In the data rows, 500 means zero.
Every row adds up 2 patterns from a hidden set, each pattern the same size and each with its own weight. Each row also carries a little noise. Patterns are numbered 0, 1, 2 and so on, in the order they first appear below.
Each row in order, then the numbers of its patterns, largest weight first:
[514, 140, 338, 536, 621, 489, 208, 473, 495, 511, 819, 453, 249, 382, 506, 630, 524, 635, 494] : 0 1
[694, 665, 469, 349, 502, 515, 490, 585, 472, 405, 657, 747, 452, 610, 530, 896, 386, 444, 351] : 2 3
[239, 592, 362, 348, 614, 432, 508, 501, 318, 409, 611, 902, 425, 693, 461, 653, 632, 448, 477] : 2 4
[406, 377, 369, 352, 425, 532, 478, 333, 543, 686, 391, 824, 507, 753, 608, 390, 411, 592, 458] : 4 3
[334, 367, 457, 465, 577, 608, 201, 721, 367, 329, 999, 732, 345, 472, 439, 740, 616, 582, 400] : 0 2
[216, 488, 459, 286, 676, 540, 524, 559, 384, 456, 400, 927, 343, 791, 430, 698, 616, 434, 483] : 4 2
[156, 452, 194, 325, 896, 179, 303, 350, 185, 494, 387, 489, 497, 474, 418, 576, 446, 679, 523] : 5 1
[410, 531, 668, 416, 818, 472, 535, 544, 518, 213, 263, 688, 290, 583, 375, 535, 552, 498, 657] : 6 2
[262, 505, 557, 367, 664, 387, 543, 479, 561, 410, 068, 682, 348, 697, 349, 295, 596, 484, 578] : 6 4
[383, 155, 361, 420, 584, 486, 179, 490, 487, 578, 739, 718, 282, 535, 482, 456, 686, 569, 353] : 0 4
[192, 024, 129, 207, 765, 338, 615, 065, 431, 642, 344, 625, 477, 467, 472, 613, 648, 595, 653] : 1 4
[660, 312, 283, 387, 590, 279, 563, 184, 579, 828, 398, 418, 490, 447, 587, 693, 419, 612, 478] : 1 3
[317, 557, 420, 268, 853, 376, 550, 461, 350, 377, 620, 608, 391, 439, 444, 936, 639, 608, 491] : 2 1
[647, 407, 435, 476, 287, 482, 346, 504, 728, 597, 698, 555, 362, 611, 637, 609, 429, 507, 174] : 3 0
[795, 366, 511, 507, 294, 559, 234, 501, 655, 489, 664, 509, 494, 589, 698, 569, 430, 488, 217] : 3 0
[284, 646, 382, 379, 607, 352, 410, 703, 291, 424, 560, 795, 457, 466, 422, 716, 467, 349, 485] : 2 5
[691, 385, 546, 392, 516, 383, 646, 461, 709, 323, 074, 506, 359, 595, 512, 437, 401, 599, 455] : 6 3
[201, 245, 387, 377, 558, 653, 228, 473, 443, 649, 754, 746, 273, 576, 465, 399, 613, 609, 340] : 0 4
[290, 556, 426, 406, 778, 489, 271, 668, 256, 372, 646, 773, 435, 529, 400, 753, 475, 413, 488] : 2 5
[270, 628, 359, 235, 560, 523, 447, 496, 372, 543, 534, 907, 383, 679, 470, 557, 645, 410, 418] : 4 2
[184, 432, 301, 343, 667, 344, 366, 404, 234, 544, 405, 773, 441, 522, 516, 317, 586, 517, 406] : 4 5
[689, 529, 420, 479, 423, 447, 509, 402, 751, 336, 202, 520, 423, 596, 593, 411, 359, 511, 425] : 3 6
[401, 598, 537, 503, 681, 567, 521, 581, 322, 304, 424, 640, 338, 617, 318, 657, 632, 490, 425] : 2 6
[209, 395, 353, 235, 605, 270, 302, 382, 298, 525, 434, 545, 544, 442, 464, 502, 432, 616, 582] : 5 1
[383, 131, 296, 495, 668, 449, 315, 384, 357, 585, 610, 392, 393, 304, 434, 659, 533, 541, 499] : 1 0
[163, 672, 412, 337, 690, 367, 275, 616, 060, 340, 615, 815, 468, 449, 401, 764, 424, 511, 483] : 2 5
[207, 459, 399, 246, 607, 512, 521, 610, 392, 472, 488, 814, 318, 706, 442, 579, 675, 493, 508] : 4 2
[478, 297, 523, 356, 836, 403, 657, 367, 636, 212, 004, 369, 355, 563, 251, 337, 762, 541, 747] : 6 1
[623, 614, 473, 392, 420, 523, 498, 542, 516, 487, 719, 780, 388, 623, 659, 916, 364, 479, 283] : 2 3
[389, 285, 365, 309, 999, 276, 616, 122, 359, 459, 613, 413, 512, 431, 462, 849, 687, 556, 626] : 1 2
[154, 666, 500, 350, 676, 350, 310, 708, 110, 251, 672, 906, 448, 526, 470, 783, 526, 407, 490] : 2 5
[832, 513, 469, 485, 423, 468, 565, 418, 788, 476, 255, 480, 444, 645, 602, 459, 439, 587, 317] : 3 6
[506, 451, 398, 290, 403, 534, 547, 318, 617, 666, 285, 899, 427, 737, 634, 382, 502, 533, 313] : 4 3
[174, 595, 534, 390, 744, 543, 408, 553, 364, 492, 587, 922, 435, 749, 422, 724, 601, 426, 446] : 2 4
[380, 506, 436, 332, 797, 520, 553, 386, 285, 312, 626, 569, 513, 534, 389, 867, 615, 523, 600] : 2 1
[703, 609, 506, 509, 376, 408, 419, 421, 546, 572, 619, 794, 502, 557, 672, 867, 272, 523, 297] : 3 2
[216, 578, 434, 327, 590, 533, 473, 491, 283, 456, 589, 950, 325, 801, 369, 820, 660, 458, 591] : 2 4
[803, 628, 495, 462, 514, 478, 494, 492, 709, 386, 276, 483, 387, 638, 566, 537, 419, 486, 290] : 3 6
[416, 466, 624, 418, 782, 517, 597, 609, 462, 109, 255, 596, 230, 719, 315, 552, 523, 471, 690] : 6 2
[532, 582, 438, 430, 391, 495, 522, 517, 453, 519, 589, 775, 459, 678, 627, 891, 550, 463, 367] : 2 3
[186, 126, 071, 201, 802, 302, 637, 041, 349, 530, 318, 644, 472, 594, 446, 481, 587, 549, 604] : 1 4
[483, 366, 531, 550, 680, 585, 329, 488, 522, 294, 361, 379, 263, 458, 437, 434, 638, 651, 593] : 6 0
[418, 432, 340, 340, 540, 466, 491, 305, 549, 653, 357, 808, 471, 729, 541, 448, 514, 465, 384] : 4 3
[342, 326, 522, 317, 674, 455, 557, 444, 496, 350, 078, 724, 260, 747, 245, 172, 592, 536, 579] : 6 4
[315, 578, 487, 318, 637, 462, 470, 574, 371, 396, 459, 922, 485, 622, 347, 719, 585, 466, 481] : 2 4
[330, 605, 373, 322, 643, 285, 335, 645, 192, 321, 596, 640, 546, 490, 481, 701, 423, 534, 408] : 5 2
[292, 442, 530, 375, 637, 608, 546, 402, 562, 470, 124, 740, 445, 605, 307, 334, 617, 498, 561] : 4 6
[279, 194, 293, 308, 797, 344, 561, 147, 389, 686, 373, 533, 560, 470, 413, 502, 682, 591, 518] : 1 4
[525, 407, 559, 556, 638, 507, 322, 550, 584, 297, 393, 426, 282, 541, 345, 367, 609, 439, 641] : 6 0
[515, 654, 582, 316, 507, 433, 463, 631, 483, 471, 663, 848, 403, 632, 506, 905, 421, 409, 398] : 2 3
[600, 322, 503, 579, 309, 554, 216, 550, 580, 503, 722, 617, 341, 399, 614, 537, 416, 689, 290] : 0 3
[445, 300, 543, 487, 872, 362, 626, 328, 549, 277, 215, 401, 409, 435, 315, 491, 614, 529, 684] : 6 1
[735, 544, 453, 517, 394, 521, 578, 447, 853, 473, 203, 528, 365, 571, 620, 535, 349, 486, 416] : 3 6
[741, 298, 236, 296, 660, 269, 545, 063, 630, 687, 338, 412, 590, 468, 587, 691, 371, 655, 442] : 1 3
[158, 213, 133, 248, 761, 432, 447, 144, 421, 709, 311, 703, 393, 643, 421, 424, 808, 550, 549] : 4 1
[391, 616, 632, 358, 786, 459, 548, 557, 319, 129, 305, 739, 266, 622, 179, 780, 531, 407, 614] : 2 6
[653, 398, 313, 331, 253, 482, 466, 275, 700, 558, 310, 759, 524, 630, 748, 480, 397, 448, 272] : 3 4
[415, 185, 369, 493, 605, 423, 296, 478, 471, 573, 755, 447, 289, 405, 602, 672, 572, 684, 383] : 0 1
[629, 387, 384, 400, 570, 235, 542, 158, 544, 656, 315, 430, 428, 501, 508, 599, 410, 546, 418] : 1 3
[255, 323, 241, 413, 614, 490, 046, 727, 310, 482, 795, 599, 345, 319, 495, 515, 450, 740, 308] : 0 5
[716, 413, 353, 515, 403, 527, 357, 579, 651, 582, 739, 551, 480, 468, 535, 533, 362, 595, 281] : 3 0
[177, 281, 203, 279, 788, 201, 420, 214, 199, 512, 314, 334, 649, 382, 399, 557, 525, 682, 545] : 1 5
[456, 281, 458, 418, 777, 359, 520, 349, 533, 369, 124, 391, 324, 507, 243, 380, 682, 577, 703] : 6 1
[746, 346, 198, 436, 472, 298, 546, 268, 619, 695, 337, 411, 602, 515, 688, 599, 354, 539, 283] : 3 1
[186, 511, 469, 420, 719, 339, 371, 600, 273, 282, 199, 555, 327, 543, 336, 409, 448, 493, 613] : 5 6
[492, 401, 555, 617, 668, 515, 358, 498, 583, 446, 435, 528, 205, 508, 313, 295, 585, 581, 592] : 6 0
[823, 462, 571, 454, 378, 350, 652, 308, 831, 399, 112, 511, 371, 567, 644, 468, 279, 587, 467] : 3 6
[630, 609, 570, 536, 478, 382, 567, 450, 679, 347, 158, 539, 373, 551, 547, 407, 474, 405, 486] : 6 3
[138, 491, 266, 234, 612, 355, 355, 537, 329, 523, 400, 766, 426, 755, 472, 383, 472, 568, 561] : 5 4
